A single turn carries every row of the set below to another of its rows. Some are shown first; where does it send the rows asked next?
q279: -.30 -.21  .03 -.02 -.05 -.08 -.14  .18 -.25  .16  .10  .06  .13 -.23  .08 -.09  .16  .10 -.23  .12 -.04 -.15
q307:  .33 -.10 -.20  .07  .08  .06 -.11 -.06 -.17  .13 -.01 -.20 -.15 -.09 -.14 -.19  .16  .26 -.08  .01 -.04  .19
q94:  .06 -.08 -.06 -.10 -.23 -.10 -.19 -.16  .03  .01  .01  .05  .21 -.03  .10  .24  .07  .34 -.05  .14  .13  .02
q510: -.04 -.11 -.19  .12 -.24  .27  .00  .24 -.13 -.16 -.12 -.06 -.11 -.11  .32  .16 -.06  .09 -.07  .05  .06  .05
q176:  .21  .07 -.07 -.08 -.11  .02 -.12 -.20  .05  .03  .02  .13  .20  .03 -.01  .27  .19  .18  .03  .11  .06  .19
q82:  .00 -.32 -.31  .14 -.03 -.02 -.29  .06  .03 -.06 -.05  .16 -.15  .03  .00 -.04 -.03  .02  .04  .21  .17  .12
q826: -.19 -.14 -.05  .05  .10  .30 -.04  .03 -.08 -.24 -.24  .18  .34 -.18 -.07  .14 -.13  .03  .03  .08  .02  .18
q861: -.18 -.10 -.05  .00  .26 -.07  .05 -.24 -.05  .12  .25 -.06 -.17  .03 -.03 -.02 -.07 -.01  .12 -.02  .02  .00
q542: -.07 -.16 -.05  .04 -.01  .19 -.02  .00 -.17 -.03 -.13  .05 -.18 -.38 -.18  .29  .05  .11  .11  .17  .21 -.11
q579: -.20 -.27  .04  .15 -.01 -.02  .00  .08 -.05  .08 -.35  .14  .03 -.04  .24 -.07  .02  .18 -.03  .12 -.23 -.03
q103:  .32 -.06  .08  .05 -.10  .04 -.04 -.09 -.04 -.13 -.07  .06  .15  .13  .03 -.23 -.14  .01 -.17 -.21 -.03  .07
q693: -.17 -.12 -.01  .08  .08  .26  .00  .01 -.15 -.26 -.25  .10  .34 -.16 -.08  .17 -.14 -.02  .06  .02 -.07  .10
q607:  .18  .08 -.11  .02 -.03  .03 -.02 -.21  .08  .12  .01  .06  .24  .00 -.15  .15  .24  .08  .06  .08  .13  .28
q742:  .01 -.06 -.11  .20  .39 -.09  .04 -.21  .02  .16  .06 -.02  .02 -.10 -.26 -.04 -.04 -.09  .00  .02  .10  .15
q969: -.28 -.18  .00 -.07  .06  .11  .22  .15 -.20 -.07 -.07 -.21  .13 -.10  .17 -.16 -.05 -.14 -.08 -.15  .05 -.01
q299:  .02 -.07 -.06  .18  .39 -.03  .05 -.24  .03  .14  .01 -.09  .03 -.08 -.29 -.01  .02 -.07 -.03  .07  .05  .16
q49: -.27 -.08  .04  .04 -.15  .14  .20 -.23 -.11  .14 -.02  .33 -.03 -.15 -.02  .12 -.17  .08 -.09  .00 -.01 -.13
q706: -.23 -.28  .07 -.13  .01  .15  .19  .10 -.13 -.07 -.22 -.09  .18 -.06  .03 -.09 -.24 -.09 -.16 -.15  .03  .00
q822: -.12 -.15 -.08  .16  .32 -.09  .07 -.29  .00  .10  .08 -.09 -.04  .05 -.11 -.05 -.13 -.07  .10 -.05  .02  .07
q181: -.12 -.23  .04  .14  .12 -.07 -.05 -.07 -.14 -.16 -.10 -.01  .06 -.29 -.16  .33 -.07  .29 -.02  .19  .06 -.11
q352: -.23 -.04  .20  .06 -.17  .16  .16 -.16 -.02  .05  .03  .24  .07 -.24 -.24  .17 -.13  .12 -.07  .04 -.06 -.12
q448: -.08  .08 -.16 -.01 -.03  .00 -.16  .08 -.13  .05  .34 -.13  .10  .03 -.13 -.08 -.02 -.02 -.15  .16  .02  .38
q228:  .10  .14 -.08 -.01 -.08  .09 -.20  .13 -.02  .05  .08  .15  .18  .11 -.04 -.28  .13 -.08  .05 -.15 -.08  .15
q220: -.15 -.06 -.11 -.10 -.11  .21  .21 -.11  .09  .08  .04 -.27  .13 -.30 -.03 -.03  .23  .11 -.15  .02  .16  .22
q659:  .17 -.04 -.26 -.04  .13  .22 -.07 -.01 -.27 -.10 -.14 -.18  .00 -.08  .08  .03  .08  .07  .08 -.13 -.24  .10
q410: -.03 -.33 -.10  .16  .01 -.09 -.18  .04  .01 -.09 -.36  .19 -.12 -.01  .20 -.05 -.05  .15  .06  .14  .02 -.04
q945:  .06 -.12 -.19  .14  .31 -.15 -.09  .15 -.12  .17 -.02  .01  .04  .03  .16  .05 -.13 -.05  .03  .14  .09  .25
q479: -.05  .05  .15  .10 -.01  .03  .15 -.02 -.25  .10  .20 -.22 -.02 -.11 -.08  .18 -.14 -.02 -.27  .20 -.08  .25
q664: -.25  .04 -.04  .09 -.11  .06  .09  .09  .24  .02 -.09 -.03 -.02  .05 -.10  .11  .22  .32 -.23  .03 -.13  .20
q412: -.11  .07 -.10  .01  .04  .17  .18  .19 -.14  .05 -.02 -.09  .09 -.09  .03 -.15  .38 -.20  .00 -.05  .15  .13
q79:  .03 -.05  .17  .26 -.04  .13 -.04 -.10 -.02  .08  .07  .04  .17 -.30 -.46 -.11 -.03  .14 -.12  .11  .06 -.01
q183:  .15  .12  .05  .01 -.08  .06 -.12  .02  .00 -.09 -.07  .20  .17  .15 -.01 -.32 -.04  .04 -.11 -.15 -.07  .06
q291:  .00  .03  .21  .04 -.12  .01  .03  .00 -.25  .00  .04 -.08  .20 -.27  .11  .06  .07 -.26 -.04  .00 -.09 -.18
q259: -.12 -.16 -.19  .12 -.17  .07  .08  .02  .16  .04  .07 -.04 -.16 -.05 -.09 -.13  .19  .33 -.15  .07  .15  .30
q599: -.28 -.10 -.06 -.01  .02  .16  .22  .22 -.20 -.03 -.07 -.18  .04 -.10  .09 -.13  .00 -.17 -.09 -.19  .07 -.03
q606: -.02 -.28 -.10  .19 -.02 -.07 -.11  .05 -.02 -.03 -.35  .22 -.10  .01  .23  .00 -.04  .17 -.03  .13 -.09 -.10
q107:  .07 -.27  .04  .20 -.17  .25  .14 -.12 -.21  .21 -.22  .01 -.23 -.17  .11  .08 -.03 -.09 -.03  .00  .15  .00
q169: -.29 -.17  .02 -.06 -.13 -.07 -.15  .16 -.21  .07  .05  .02  .12 -.21  .21 -.05  .14  .15 -.19  .13 -.05 -.20
q193: -.17 -.03  .20  .19 -.14  .10  .14 -.13  .04  .04  .07  .28  .14 -.25 -.23  .08 -.10  .09 -.12  .11 -.05 -.10
q982:  .28 -.06 -.19  .07  .19  .12 -.11 -.06 -.26  .05 -.07 -.31 -.06 -.05  .03 -.08  .13  .21 -.04 -.02 -.16  .13
q580:  .14  .02  .03  .07 -.28  .06 -.21 -.08 -.25 -.04 -.02  .24 -.03 -.12 -.31 -.08  .01  .19 -.03 -.01 -.16  .13
q845: -.23 -.11 -.06  .04 -.15  .04  .18  .06  .20  .06  .04 -.01 -.18  .07 -.11 -.01  .21  .31 -.23  .03  .00  .19
q707: -.08 -.16 -.17  .10 -.21  .04  .02  .00  .10  .03  .09 -.03 -.18  .02 -.12 -.12  .15  .35 -.20  .10  .20  .29
q118: -.07  .01 -.02  .01 -.08  .04 -.05  .03 -.17  .03  .35 -.25  .05 -.01 -.14  .11 -.10  .02 -.23  .13 -.03  .31
q214: -.02 -.24  .11  .10 -.08  .05 -.01  .06 -.18 -.14  .04 -.05  .38 -.31  .01  .03  .00 -.21  .10  .11  .12  .00
q135:  .15  .14 -.02 -.01 -.13  .06 -.18  .13 -.02  .02  .01  .15  .14  .06 -.11 -.32  .10 -.11  .03 -.16 -.08  .16
q3: -.08 -.02 -.15  .32 -.20  .10 -.11  .31 -.26 -.01 -.15  .02  .02 -.26  .18  .00  .07  .03 -.21  .17  .04 -.03
q351:  .06 -.27  .08  .18 -.14  .21  .19 -.08 -.19  .17 -.17  .00 -.23 -.17  .12  .18 -.11 -.02 -.11  .09  .15 -.03

q664 -> q861
q607 -> q448
q193 -> q599
And these:
q606 -> q352
q228 -> q707
q659 -> q94
q822 -> q183
q220 -> q945
q49 -> q706
q79 -> q412
q826 -> q279
q176 -> q118
q214 -> q3
q510 -> q181
q259 -> q742
q169 -> q351

